[[145 120 123]
 [133 144 133]
 [153 145 140]
 [125 154 155]
 [145 154 155]]
:
[[120 123]
 [144 133]]

[[150 124 102]
 [157 101 143]
 [112 135 137]]
:
[[124 102]
 [101 143]]

[[132 129 101 110 108]
 [146 128 128 132 127]
 [114 156 127 133 133]]
:
[[129 101]
 [128 128]]

[[125 113 109]
 [108 114 126]
 [109 106 132]
 [113 152 106]]
:
[[113 109]
 [114 126]]

[[127 136 114 139]
 [152 120 131 124]
 [104 137 130 139]
 [127 120 134 111]
 [110 137 126 115]]
:
[[136 114]
 [120 131]]

[[136 129 103 104 105]
 [128 132 132 125 127]
 [112 131 137 121 141]
 [128 128 123 127 126]]
:
[[129 103]
 [132 132]]

[[138 121 135 111 124]
 [123 144 125 138 132]
 [150 134 110 127 113]
 [144 117 139 124 127]]
:
[[121 135]
 [144 125]]

[[123 141 127 129]
 [137 128 138 134]
 [121 127 123 135]
 [135 149 130 137]
 [123 140 125 136]]
:
[[141 127]
 [128 138]]

[[121 156 150]
 [126 112 107]]
:
[[156 150]
 [112 107]]
---
[[120 127 110 137 155 145]
 [120 124 129 133 136 120]
 [114 124 116 126 127 129]
 [125 130 129 127 137 125]
 [113 124 130 136 142 119]
 [122 124 123 128 128 127]
 [126 130 113 136 155 144]]
:
[[144 155 136 113 130 126]
 [127 128 128 123 124 122]
 [119 142 136 130 124 113]
 [125 137 127 129 130 125]
 [129 127 126 116 124 114]
 [120 136 133 129 124 120]
 [145 155 137 110 127 120]]

[[125 137 129 108 131]
 [106 135 117 136 139]
 [133 132 105 141 115]]
:
[[115 141 105 132 133]
 [139 136 117 135 106]
 [131 108 129 137 125]]

[[141 136 125 120 128 136 137 113 133]
 [144 151 110 150 119 131 113 142 127]
 [123 116 147 113 140 132 146 119 134]]
:
[[134 119 146 132 140 113 147 116 123]
 [127 142 113 131 119 150 110 151 144]
 [133 113 137 136 128 120 125 136 141]]

[[149 153]
 [149 146]
 [152 146]]
:
[[146 152]
 [146 149]
 [153 149]]

[[105 109 107]
 [133 146 108]]
:
[[108 146 133]
 [107 109 105]]

[[111 155]
 [140 124]
 [121 126]
 [153 120]]
:
[[120 153]
 [126 121]
 [124 140]
 [155 111]]
---
[[149 103 149 116 138 115 138]
 [111 155 100 130 106 127 123]
 [106 145 122 142 114 130 139]
 [137 134 108 106 106 106 126]]
:
[[111 155 100 130 106 127 123]
 [137 134 108 106 106 106 126]
 [106 145 122 142 114 130 139]
 [149 103 149 116 138 115 138]]

[[154 144 119]
 [121 138 131]
 [128 141 128]
 [127 137 127]
 [133 154 133]]
:
[[154 144 119]
 [127 137 127]
 [128 141 128]
 [121 138 131]
 [133 154 133]]

[[148 139 119]
 [154 114 116]
 [153 115 118]
 [146 112 122]
 [112 149 148]
 [118 111 121]
 [146 144 120]
 [124 125 156]]
:
[[154 114 116]
 [153 115 118]
 [148 139 119]
 [146 144 120]
 [118 111 121]
 [146 112 122]
 [112 149 148]
 [124 125 156]]

[[116 106 138 148 152 137 129 115 110 105 149 152]
 [133 142 103 124 143 118 112 139 114 112 133 156]
 [133 143 141 125 134 138 120 118 129 103 152 143]
 [114 138 145 133 154 128 133 104 142 156 112 129]
 [120 128 153 137 150 111 128 149 138 105 101 146]
 [133 149 109 132 156 148 104 133 101 148 152 115]
 [155 117 121 141 125 111 108 148 139 139 141 100]
 [128 152 131 152 149 123 123 114 102 131 156 107]]
:
[[133 142 103 124 143 118 112 139 114 112 133 156]
 [133 149 109 132 156 148 104 133 101 148 152 115]
 [155 117 121 141 125 111 108 148 139 139 141 100]
 [128 152 131 152 149 123 123 114 102 131 156 107]
 [116 106 138 148 152 137 129 115 110 105 149 152]
 [133 143 141 125 134 138 120 118 129 103 152 143]
 [114 138 145 133 154 128 133 104 142 156 112 129]
 [120 128 153 137 150 111 128 149 138 105 101 146]]

[[104 144 121 154 105]
 [153 106 105 107 139]
 [117 126 103 136 153]
 [135 113 117 111 137]]
:
[[117 126 103 136 153]
 [153 106 105 107 139]
 [135 113 117 111 137]
 [104 144 121 154 105]]

[[118 112 110 112 115 154 123]
 [138 141 141 146 146 101 138]
 [142 150 131 147 151 108 145]
 [120 121 139 122 119 123 117]
 [143 140 125 145 146 118 142]
 [112 107 124 106 108 152 113]
 [115 117 133 118 115 132 116]
 [138 145 140 148 145 103 138]]
:
[[118 112 110 112 115 154 123]
 [112 107 124 106 108 152 113]
 [143 140 125 145 146 118 142]
 [142 150 131 147 151 108 145]
 [115 117 133 118 115 132 116]
 [120 121 139 122 119 123 117]
 [138 145 140 148 145 103 138]
 [138 141 141 146 146 101 138]]
---
[[124 141 136 140 140 136 135 121]
 [138 144 131 120 135 135 124 132]
 [145 158 136 117 142 139 123 132]
 [109 119 128 150 130 127 137 118]
 [138 117 114 105 119 125 119 139]
 [134 116 119 113 117 119 120 138]
 [139 147 134 123 135 137 125 130]
 [129 105 115 115 113 120 121 135]]
:
[[135 121 120 113 115 115 105 129]
 [130 125 137 135 123 134 147 139]
 [138 120 119 117 113 119 116 134]
 [139 119 125 119 105 114 117 138]
 [118 137 127 130 150 128 119 109]
 [132 123 139 142 117 136 158 145]
 [132 124 135 135 120 131 144 138]
 [121 135 136 140 140 136 141 124]]

[[126 124 128 128 130 116 128 128 128]
 [125 129 127 128 123 123 129 127 128]
 [134 117 129 129 142 131 126 131 130]
 [128 125 128 128 130 124 128 128 128]
 [128 122 127 128 128 131 128 129 129]
 [131 119 129 129 139 123 127 130 129]
 [132 118 129 129 140 126 126 130 130]
 [127 128 129 129 134 107 127 128 127]
 [128 128 129 129 135 109 127 128 127]]
:
[[127 128 127 109 135 129 129 128 128]
 [127 128 127 107 134 129 129 128 127]
 [130 130 126 126 140 129 129 118 132]
 [129 130 127 123 139 129 129 119 131]
 [129 129 128 131 128 128 127 122 128]
 [128 128 128 124 130 128 128 125 128]
 [130 131 126 131 142 129 129 117 134]
 [128 127 129 123 123 128 127 129 125]
 [128 128 128 116 130 128 128 124 126]]

[[107 108 132 103 111 134 109]
 [136 133 125 137 130 136 134]
 [110 115 143 118 111 132 107]
 [151 144 113 149 145 136 143]
 [106 111 145 114 116 128 111]
 [149 147 101 154 149 120 153]]
:
[[153 120 149 154 101 147 149]
 [111 128 116 114 145 111 106]
 [143 136 145 149 113 144 151]
 [107 132 111 118 143 115 110]
 [134 136 130 137 125 133 136]
 [109 134 111 103 132 108 107]]

[[112 129 142]
 [112 129 138]
 [148 142 109]
 [116 116 148]
 [128 105 141]
 [115 137 129]
 [136 118 134]
 [127 141 120]
 [118 137 123]
 [118 109 144]]
:
[[144 109 118]
 [123 137 118]
 [120 141 127]
 [134 118 136]
 [129 137 115]
 [141 105 128]
 [148 116 116]
 [109 142 148]
 [138 129 112]
 [142 129 112]]

[[154 126 142 102 129 109 115 142 121 131 112]
 [144 124 139 109 135 117 126 143 130 125 123]
 [136 128 132 121 129 121 126 139 130 129 121]]
:
[[121 129 130 139 126 121 129 121 132 128 136]
 [123 125 130 143 126 117 135 109 139 124 144]
 [112 131 121 142 115 109 129 102 142 126 154]]

[[149 123]
 [149 130]
 [120 131]]
:
[[131 120]
 [130 149]
 [123 149]]

[[128 134 130 137 129 131 136 131 126]
 [128 125 134 128 129 132 116 135 125]
 [132 128 130 135 126 135 124 127 149]
 [127 123 122 125 130 122 131 128 137]
 [131 125 121 126 128 127 135 132 129]]
:
[[129 132 135 127 128 126 121 125 131]
 [137 128 131 122 130 125 122 123 127]
 [149 127 124 135 126 135 130 128 132]
 [125 135 116 132 129 128 134 125 128]
 [126 131 136 131 129 137 130 134 128]]

[[116 151 112 141 129 122 129 129 118 107 140]
 [133 117 151 106 122 113 116 144 130 143 115]
 [117 142 101 156 134 144 139 115 129 108 147]
 [136 137 126 127 144 135 141 130 116 115 135]
 [137 125 118 139 143 151 146 115 129 122 137]
 [148 126 125 125 145 145 150 112 117 128 124]
 [125 135 132 125 130 122 123 140 126 121 133]]
:
[[133 121 126 140 123 122 130 125 132 135 125]
 [124 128 117 112 150 145 145 125 125 126 148]
 [137 122 129 115 146 151 143 139 118 125 137]
 [135 115 116 130 141 135 144 127 126 137 136]
 [147 108 129 115 139 144 134 156 101 142 117]
 [115 143 130 144 116 113 122 106 151 117 133]
 [140 107 118 129 129 122 129 141 112 151 116]]
